Named moves, each a turn or a mirror, and the order they were made in; the first pair answered:
move z727:
[ 15  -8  -6 -26  17  15 -10  -1  17   6  21 -18  30  24  -9   4  19   7] -> [ 18 -14  -4 -28  18  13 -13   2  19   8  23 -15  25  24  -7   4  21   8]
[ -9  21  -8   6 -20  -7   8 -13  -3 -12 -27  -6  16  -7  -9 -15  -1  -8] -> [ 13  -3   7  -7 -16 -14  -9   2   3 -11 -12  16 -34 -10   9  -9  -3  15]
[ 27  -2  -7 -51  -1 -17  24  18 -15 -28   2   7  34  25  -8 -13   8  -4] -> [ 32  -5  -4 -52  -1 -20  21  23 -15 -27   5  12  23  27  -3 -11   7  -1]
move z879:
[ 12  -1   9 -22  -1 -19   4   9   0 -14   4   7 -14   8   0 -13   0  -1] -> [10 -6  5 -3 32  5  5 11 -4  3  6  9 -5 11 -1 16 -6  1]
[ -2  22 -23  48 -40  20  11 -30  12  -8 -11 -23  11  -2 -23  -8  21  -1] -> [ -3  18 -24  52 -31  24  10 -29  11  -2 -12 -25  17   0 -25   0  19   0]
[ -1 -12  15   3  -7 -19   3  21  -5 -10  12  -4 -16  -1  10 -12   8  10] -> [ -3 -16  12  19  19  -2   4  22  -8   2  15  -2  -9   2  10   6   3  11]
move z793:
[-12   8   1  19  16  10  15   9   9  29 -12  -6 -12 -22 -13  16 -14  28] -> [-12   8   1  17  15  13  12  10   9  30  -8  -5 -11 -21 -11  16 -15  28]
[ -7  10 -20  25   7  25  12 -23 -10  -9 -10 -11  26  -2 -17  23 -17  -5] -> [  0  -7 -23  22   2  41   1 -20   0  -2  13 -15  16  -3 -13  24  -6   7]
[ -2  15   1  15  28  -1  13  -2  -6   9  -4  -5  -5 -17   2   0 -21   6] -> [  6  -1  -2  14  23  10   2   0   2  18  17  -6 -12 -17   7   4 -12  14]
[ -8  -1 -18 -35 -15  -2  -2 -23  -6  -5  20  -6  26  20 -30   0  21 -29] -> [-10   1 -19 -37 -14  -1  -1 -22  -8  -3  16  -7  27  20 -31   2  19 -31]
move z498:
[  5   7  -3 -11  25  15  -5   7 -12  13  14   0  29   9 -11   2  10   1] -> [ -2  14  -4 -14  16  10  -7   3 -10  11  13  -3  34   7 -13  -9  11  -1]
[ 12  -5   7  -1  10  10 -23  -3  10   3  15  -3 -24  -4   7  -3   9  19] -> [  5   3  12  -8  10   4 -25  -4  11   5  17  -5 -21  -5   7 -11  11  19]
[ -2 -24  -7  43  26  -8  -8  -3   2  13   1  15 -15  -4  -9   0  -5 -35] -> [ -6 -19   5  32  36 -11 -15   4   1  20   7  17 -16   1  -8  -1  -8 -29]

(2 to 3 moves a pair)
[ -5  13  21 -15  24  15   4   7 -18   8  14  -9  16  12   0   2   4   3] -> [ -9  25  24 -20  11   2   4   3 -18   3   5  -7  17   7  -2 -14   2  -2]
z727 then z793 then z498
[-48   6  23  18  30  -5   3   0 -19  57 -11  11  14   8  -7   9 -16  18] -> [-51  -1  20  10   9   1 -12  -3  -9  66  13   5  14   2  -5  -6   5  26]
z793 then z498
[ 21 -10  -8   2 -31 -21  17  -7   0 -35 -26  11 -15   5  -5   6  -6 -21] -> [ 16 -11 -12  19   1  -2  27  -8  -7 -23 -30   8   6  11 -12  28 -13 -27]
z498 then z879 then z727
[-13  14 -14   1  -1 -12  24 -16 -12 -13 -15 -10  35  -4 -15 -12  -1 -21] -> [ 15 -16  15 -28   3 -27  -1   8  -1  -7   9  22 -29  -7  11 -13  -2  13]
z727 then z498
[ 14 -29 -21   6 -22  23 -16 -15   7   0  22  -5 -34  -5   1   0  12  -2] -> [ 15  -6   0   9  13  -5  -1  -3 -12 -11 -27  20 -46  -4   2  15 -24  -5]
z793 then z879 then z727
[ -4  -8 -20  25 -28  45 -17 -12   6  28  46 -29  22  -7  -1   1  20   8] -> [ -8  -6 -18  24 -17  43 -16 -11   5  31  47 -31  30  -3  -2   0  19   7]
z727 then z498 then z727
[  3  -9 -37 -14 -16  45  -7 -15  -5  32  39 -18  14 -18  -2  -6  29  -7] -> [  0  28 -36  -5 -23   4  26 -29 -25  -8 -31  -9  24 -16 -13 -11   4 -40]
z793 then z498 then z879
[ 22 -10   3  15 -15   7 -33 -11 -15   0 -19  29 -42  -4  24  38  -4  23] -> [  9 -15 -20  29 -27  38 -37 -25  -6  15   8   2  -3  -4  13  34  20  17]
z727 then z793 then z727
[-25  26  12  47 -12  15 -11 -18   0  24 -37   4   9 -39   3  -3  -4   0] -> [  0   0  16  47  -3  20 -20  -8   1  25 -29  21 -28 -36  17  16  -9  13]
z498 then z727
[  0  -9 -40  67 -10  40   4 -12 -38  -9 -22 -11  -5  -4   0  12   2  12] -> [  4  10 -13   9 -50 -26   7  -3 -34 -45 -32  -1 -29  -8   4 -37   6  11]
z498 then z793 then z879
[  8 -23 -31  21  -1  49  -8   0  12  22  28 -20  40   4   0  18  19  -1] -> [ 19 -24 -20 -15 -54  10 -14  -1  25  -6  30 -13  10  -5  10 -24  33   2]
z879 then z727
[ -9  40  -9 -12 -11 -16  10 -27   2  16 -13  -2  19  -2 -14 -25   4   9] -> [ 13  23   5 -26  -6 -30   0 -15   4  12  -8  23 -25  -4   1 -21  -4  25]
z727 then z793
[ -7 -22  -6  22  13  46  18  25   5  19  15 -37  46  17 -24  36  17   9] -> [  6 -37  17  -1  24  36   0  43  11  26  34 -19   8  13  -6  36  16  32]
z498 then z727
[ -1   2 -33 -10 -58   2   0  -9   9  -3  35 -29  36  -1  -8 -42  30 -15] -> [ -4 -13 -37  22  16  48   3   2  -5  31  38 -22  53  11  -9  14  13  -5]
z879 then z498
[  4  -8  22 -46  55 -13  -1  31 -11   6  32  -7  -3  24   0   8   7  17] -> [-15  22  11 -52  21 -31  11  18 -12 -10  18 -27  29  23 -14 -25  16  -7]
z727 then z879
[  0  26 -11  59  39   2  16   3 -13  -6 -22 -19  37  10  -7  39 -27 -32] -> [ 18 -17 -10  46  45  37 -15  17   5  23  43 -19  12  12   8  49  -4  -1]
z498 then z793
[ 18 -49 -19 -15  11   8 -27  -4  15   6   6  -4 -25  -5   0  30   1  40] -> [  6 -37  -1 -42  10 -11 -31   4  14   7  15  -7 -22  -5   0   9   7  48]
z498 then z879
[-16  11   5 -29  -9  -7   6  17  -3  -3  -1  12  28 -13  10   6  -3  -9] -> [ -7   6 -12  -9 -26   0  11   4  -4 -13 -13  10  27 -14  10  12  -2 -18]
z498 then z498
[  0 -18  -8  -2 -41  17 -24 -18  17   2  25 -16 -14   4  20 -11  10  13] -> [-26  20 -11   8 -37  -2   1 -26   3 -12 -17 -23  25   7   2 -18  -4 -14]
z727 then z793
[  5   3  14 -49  -3 -47   6  15   8 -26  -2  10 -20  20   3 -18   6  -2] -> [-34  32  17 -34  25 -29   7  12   0   6  -4  -7  27  16 -11 -19   4   0]
z879 then z498 then z498
[-13  21   4 -19  14  -6   7   5  -7  -3   7 -15  11  11 -13  -3   7 -12] -> [  4   7   9 -27  -5 -13  -4   8   0  -9  14  -3 -25   4  -1  -8   9   0]
z498 then z727 then z498
[  6 -21 -35   3 -14  29  15  -2  19  -4  26 -30  16  -3 -17  22  17 -16] -> [ 28 -16   2 -17   6 -22  20  20   4 -25 -14  17 -40  -3   0  25 -17  -4]
z727 then z793 then z727
[ -2  -6  41  33  50  -6   7  17  -5  27 -22  34 -18  -7   6  26 -26   8] -> [-28  12  16  50  42  15  17  -1  -8  33 -18   2  40  -5 -14  19 -10 -14]
z793 then z727
[-59  47  26   4 -15 -11 -28 -12  -5  30  -1  -1  34 -35   1 -59   5   7] -> [-26   5  42   5  24   7 -48  11  -2  50  20  32 -22 -34  26 -19  -9  41]
z879 then z727
[ 17 -15 -23  58  19  22  12 -12 -20  -3 -40  17 -10  -3   2  51 -23  -5] -> [ 15   2 -32  33 -35 -11  26 -27 -15 -41 -54   2   1  -5  -5  12 -10 -28]
z879 then z498 then z727
[-11   7 -19  28 -28   1  17 -16  -1  -8 -26  -4  25  -8   9 -10 -12 -26] -> [  3  -2 -18  15 -42 -12  16 -14   4 -21 -24   4   4  -7  14 -17  -8 -26]
z879 then z498 then z879
[-15  23  40 -36  55 -30  -6  22  -6  23   4  -1  -7  -5  11 -10 -13  27] -> [-35  38  27  -9  58 -12  -1  10 -10  34  -6 -13  24  -9   2  -5 -15  16]
z498 then z879
[ -1  -9  11  -8  37   1   4  35  -8 -11  -6  12   0  14 -11  17   1   2] -> [ -6   6  10 -23  -8 -24   7  22  -3 -32 -12   3   4   7 -16 -17  14 -10]
z879 then z498 then z727
[ 26 -15  -1 -54  23 -24  28  25  -3 -27   1  13 -14  33  -1  24  -1  -7] -> [ 20 -18   3 -63   9 -22  15  27   5 -18  27   5 -14  28  -1   8  11   2]
z498 then z793
[ 19  35  -2  16 -18   2   4 -13 -10 -19 -32  10   8  -8   0 -24   7  10] -> [ 16  31 -12  23 -25  16   3 -16  -6 -13 -20  -1  18  -8  -1 -27  16   9]
z793 then z727 then z793
[-26  13   2 -36   3 -29  -6  15  16  -6   2  -2   9   0   3 -25  24   3] -> [-36  12   7 -23  31 -11 -10  18  11  15   4  -2  17  -1   4 -10  17  12]
z879 then z727 then z498
[  1   1 -27  40  23  30  18 -21  -8   4 -24  -9  38   5 -13  22  -7 -20] -> [ 10  10  -5 -22 -44 -33  12 -17   7 -31 -16  -5   3  -4  -5 -44  12 -18]
z498 then z879
[ 16 -19  -6 -18   1  -1   5   7 -12 -17  20  15 -11  13  18   7   2   4] -> [  2   2   3 -27   6 -18  13   9 -18 -20   1  13  -1  15  15  -2  -8  -5]
z498 then z793
[ 19   5   5 -17  60  -2   3  11  -7 -10  15   4   0  12  -3  33  18   5] -> [ -4  27   7 -20  51  -9   9   1  -9  -8  10 -11  29   8 -14  14  21  -6]
z727 then z498
[ -1  50 -40  24 -59  -1   1 -18 -11 -11 -27 -17  18 -26 -28 -19  -2 -20] -> [ 47  -9 -54  39 -45  34 -15  -8  -2  -7   1   3 -33 -20  -6  24  -2   2]
z498 then z793 then z727
[ 32 -47 -13 -17  21  24 -11  13  16   5  45  -3 -19  18   8  32  13   7] -> [ 29 -30 -11 -44 -32 -13  -8   4  23 -20  37 -12 -23  13   6 -12  26  -4]
z727 then z879 then z727
[ -5  -4   2 -10  10  21  -1  24  -1  -5  25 -12  40  11 -17   7  14  -7] -> [ 17 -18   6 -24 -23   4 -11  23   7 -23  28  -1   0   3  -4  -7  20   3]
z879 then z498 then z727
[  3  -1 -27  45 -15  23 -12 -24   3  13  -3  -6  10 -13  -9  14  10  -4] -> [ 16  -9 -18  21 -44  -2 -22 -19  12  -2   3   5 -24 -18   4  -7  17   5]
z879 then z727
[ 33 -41  11   0  44  35  -3  27  -1  14  14  20 -28  26   4  47 -17   8] -> [  2  13  -2 -30 -59 -27  20  -8   4 -39 -12 -20  17  15 -19 -40  11 -36]
z727 then z879
[  9 -11 -16  47 -31  34 -29 -35   2   9  -2  23 -25 -29  -5  -9 -14  23] -> [-30  18 -15  44  12  40 -12 -32 -10  24  -4   3  39 -14 -27  -3 -18   6]
z498 then z498 then z727
[-13   1 -11 -21  17 -25  26  -2   7  -4  15 -25  42  11 -22 -31  22 -43] -> [ -2 -19  20 -39  46 -26   1  21  12  23  42   0   1   8  -4 -21  17  -7]
z727 then z879 then z498
[  4 -35  -5 -17 -26   2 -26  10  15  12  49 -13 -31 -11   7  -9  30  28] -> [-42  40  19  -9  29 -39  15  10 -20   2 -33  -7  20  -7 -16  -7 -16  -2]
z879 then z498 then z793
[-45  14  18  18  24  24 -31   3  -1  61  22  -5  20 -19   2 -28  11  41] -> [-12  -1  36  12   4  -2 -36  10   0  38   0  30 -45 -27  21 -30  -3  56]
z793 then z498 then z727
[-13 -12   0   6  15  20 -20   4  -6  37  18   6  -2 -11  12  15  14  19] -> [-29  22   0  14   9  -8   4 -10 -22  15 -32   6  18 -14   0   7  -3  -7]
z793 then z498 then z498
[-15 -14  -5   3  20  71 -20  25  12  43  42   2 -15 -27 -15  19  -2  17] -> [-18 -10   2  -6  18  67 -24  28  13  46  45   0 -13 -29 -13  11  -1  22]
z727 then z498 then z727
[ 19 -25  -7  -2 -14  33   1   7  -7  17  38  -5   9 -21  17   8  26  23] -> [  5  23   0   2 -10 -14  37  -5 -29 -15 -37   5  26 -20   3   0  -5 -11]
z793 then z498 then z879
[ 30  -3 -35 -26 -75  10  -8   7  15 -47  18 -27 -26  -1  17 -34  29 -18] -> [ 37   4 -16 -37 -65 -15  -1  15   5 -58  -7  -5 -52  -4  23 -32  10 -18]
z793 then z727 then z793
[ -1  23  43 -26  42 -52  10  23 -21 -11 -53  37 -31   1   2   1 -44  10] -> [ 22 -41  10 -23 -31  12 -41  12  25  16  48  11 -59 -15  21 -18  22  43]
z498 then z498 then z793
[-13  19  37 -23  -6  -7 -10  -6  10   1 -18  17 -41 -32  12 -11 -17  14] -> [-29  37  19  -9 -22  -4   0 -25   9  -4 -33   0  -8 -33   0 -17 -14  -8]
z498 then z727
[  8 -12   1 -30  17  10 -10   4  20  31  18  14 -27  -8  33   1 -15  28] -> [-22   9 -24 -14  -3  27   2 -17  20  34  23 -22  34  -7  13 -16   2   4]
z879 then z727 then z793
[  3   8  -9 -13 -13 -14  12  31   7 -35  10   7  13  20 -36   3 -24  -2] -> [ -5  10  -6 -16  -8 -16  11  34   6 -30  12   7  19  22 -38   4 -26   1]
z879 then z498 then z879
[ -4  -8  -3 -26   6  -4  18 -10  20  -5  46 -26  16  22 -25 -21  33  -7] -> [ -3  18  11 -20   5 -41  38 -12   5 -29  -8  -8   6  19 -28 -23   4 -22]
z498 then z727 then z793
[-40  13  -8 -28  21  22  39  -4  -4  17  26 -26  43   6   9 -23   0  -7] -> [-34  23  22 -54  10 -20  33   5  -7   3   8  -4   4  -3  23 -46 -12   4]
z727 then z498 then z793
